Small tables with named rows and columns. After each table, cells are looked up by row and column.

toki:
,filudo,sananin,kib,nofa,fegim,vutuvor,lesan,nefo,litesu,tik
lotado,153,142,170,150,145,148,160,161,133,172
gomu,158,106,197,145,126,136,164,164,70,204
vanasi,147,92,213,135,109,121,171,175,55,218
gif,154,88,214,139,111,124,169,171,44,220
rodezu,149,133,179,146,139,142,162,165,119,183
visoku,154,84,217,138,108,122,170,172,39,223
ripa,162,122,183,151,140,146,159,159,93,188
mebonuz,159,140,169,154,148,151,158,157,126,172
sapiram,149,109,198,140,123,131,166,170,81,204
kob,148,92,213,135,111,123,170,174,53,220
vofa,161,121,183,152,135,143,161,159,98,185
mumug,153,85,217,137,109,122,170,172,40,224

vanasi, vutuvor -> 121
mebonuz, nefo -> 157
gomu, tik -> 204
vofa, litesu -> 98
mumug, vutuvor -> 122
mebonuz, fegim -> 148
mebonuz, filudo -> 159
lotado, fegim -> 145
gomu, vutuvor -> 136
kob, vutuvor -> 123
gif, kib -> 214
sapiram, nefo -> 170
sapiram, fegim -> 123
gif, nofa -> 139
kob, filudo -> 148
kob, tik -> 220
vofa, fegim -> 135
sapiram, sananin -> 109

kotip
|  | vof | pul | lun | vub | rimigi |
|---|---|---|---|---|---|
| lema | 62 | 44 | 38 | 50 | 34 |
| nok | 51 | 53 | 48 | 45 | 49 |
| rala | 47 | 55 | 73 | 53 | 75 |
| moluf | 49 | 62 | 58 | 52 | 48 |
| lupupak | 70 | 52 | 51 | 57 | 74 |
| sebukom | 71 | 45 | 11 | 51 | 45 |

nok, vub => 45
nok, lun => 48
rala, rimigi => 75
lema, rimigi => 34
moluf, rimigi => 48
nok, vof => 51
sebukom, lun => 11
lema, vof => 62
moluf, lun => 58
sebukom, pul => 45
lema, vub => 50
lupupak, rimigi => 74
Which row has the largest vub? lupupak

tek:
fields: visefum, let, kuro
gusobid: [42, 43, 43]
legepop: [2, 2, 64]
petetig: [59, 67, 68]
kosemeb: [43, 43, 43]
ref: [80, 22, 65]
tokif: [55, 62, 72]
teladim: [24, 67, 28]

What is the let of tokif in tek?
62
What is the kuro of tokif in tek?
72
What is the kuro of teladim in tek?
28
What is the let of kosemeb in tek?
43
What is the visefum of teladim in tek?
24
What is the let of legepop in tek?
2
What is the kuro of gusobid in tek?
43
What is the let of ref in tek?
22
What is the kuro of kosemeb in tek?
43
What is the visefum of legepop in tek?
2
What is the kuro of petetig in tek?
68
What is the let of gusobid in tek?
43

Table rumo
cols = dez, vomabup, rop
mar: [23310, 11763, 24652]
zirim: [11278, 10203, 20984]
taf: [86840, 12140, 23021]
zorave: [55850, 10883, 21740]

zirim, vomabup => 10203
mar, rop => 24652
zorave, dez => 55850
mar, vomabup => 11763
taf, rop => 23021
taf, vomabup => 12140
zirim, rop => 20984
zorave, vomabup => 10883
zorave, rop => 21740
taf, dez => 86840
mar, dez => 23310
zirim, dez => 11278

mezete.csv
,pekig,tenezap,gom,vupak,zuluba,vuluvom,ganimin,nid
gatilir,-0.16,-1.65,0.33,-3.46,-2.36,-2.89,-6.41,-0.91
vetisab,-1.93,-2.86,-2.17,-2.51,-2.84,-1.36,0.28,-1.59
bav,-1.30,-2.13,-1.31,-2.36,-2.19,-2.30,-3.24,-1.61
faboni,-2.43,-3.10,-2.85,-2.03,-2.59,-1.00,1.82,-1.76
nin,-0.72,-1.98,-0.51,-2.87,-2.23,-2.46,-4.49,-1.19
bope,-0.48,-1.74,-0.11,-3.18,-2.35,-2.79,-5.69,-1.16
gisifef,-1.71,-2.06,-1.61,-2.41,-2.15,-2.25,-2.94,-1.81
ligimos,-2.77,-1.07,-2.57,-0.96,-0.65,-3.20,-5.24,-3.16
bes,-2.66,-4.56,-3.66,-2.38,-3.99,0.55,7.46,-1.25
veb,-2.50,-2.25,-2.50,-2.33,-2.46,-1.96,-1.21,-2.26

vuluvom of ligimos = -3.20
zuluba of gatilir = -2.36
pekig of ligimos = -2.77
pekig of vetisab = -1.93
vuluvom of veb = -1.96
ganimin of bope = -5.69
nid of faboni = -1.76

pafun
|  | pudukal | mimito | ratesof | mesobu | mev | romebev | lavo | vusota | mon |
|---|---|---|---|---|---|---|---|---|---|
| pozeve | 166 | 137 | 97 | 155 | 143 | 177 | 158 | 168 | 204 |
| zif | 141 | 137 | 66 | 135 | 128 | 215 | 163 | 148 | 175 |
| dipibi | 137 | 115 | 134 | 124 | 81 | 82 | 148 | 110 | 130 |
| pir | 123 | 154 | 126 | 131 | 128 | 161 | 134 | 137 | 135 |
| miroveb | 160 | 148 | 51 | 138 | 123 | 232 | 188 | 150 | 174 |
| kuvifu | 142 | 112 | 139 | 115 | 71 | 70 | 156 | 105 | 120 |
| zunu | 86 | 155 | 147 | 131 | 146 | 173 | 103 | 133 | 132 |
| kud | 155 | 145 | 124 | 116 | 127 | 177 | 164 | 126 | 86 |
| kiram | 81 | 146 | 176 | 142 | 159 | 128 | 85 | 132 | 130 |
| fovugim | 163 | 135 | 99 | 154 | 142 | 175 | 155 | 165 | 202 |
| ser | 82 | 165 | 183 | 145 | 167 | 137 | 87 | 133 | 117 |
| zas | 147 | 141 | 73 | 140 | 130 | 216 | 164 | 150 | 175 |
| fazutil | 161 | 90 | 158 | 96 | 165 | 108 | 132 | 169 | 200 |
| saru | 170 | 127 | 133 | 88 | 143 | 173 | 174 | 130 | 65 |

pozeve, mesobu -> 155
kiram, pudukal -> 81
fovugim, mimito -> 135
kud, mimito -> 145
dipibi, ratesof -> 134
kuvifu, vusota -> 105
ser, pudukal -> 82
zas, mesobu -> 140
ser, vusota -> 133
pir, mimito -> 154
dipibi, vusota -> 110
zif, mesobu -> 135
Row with the largest mon: pozeve

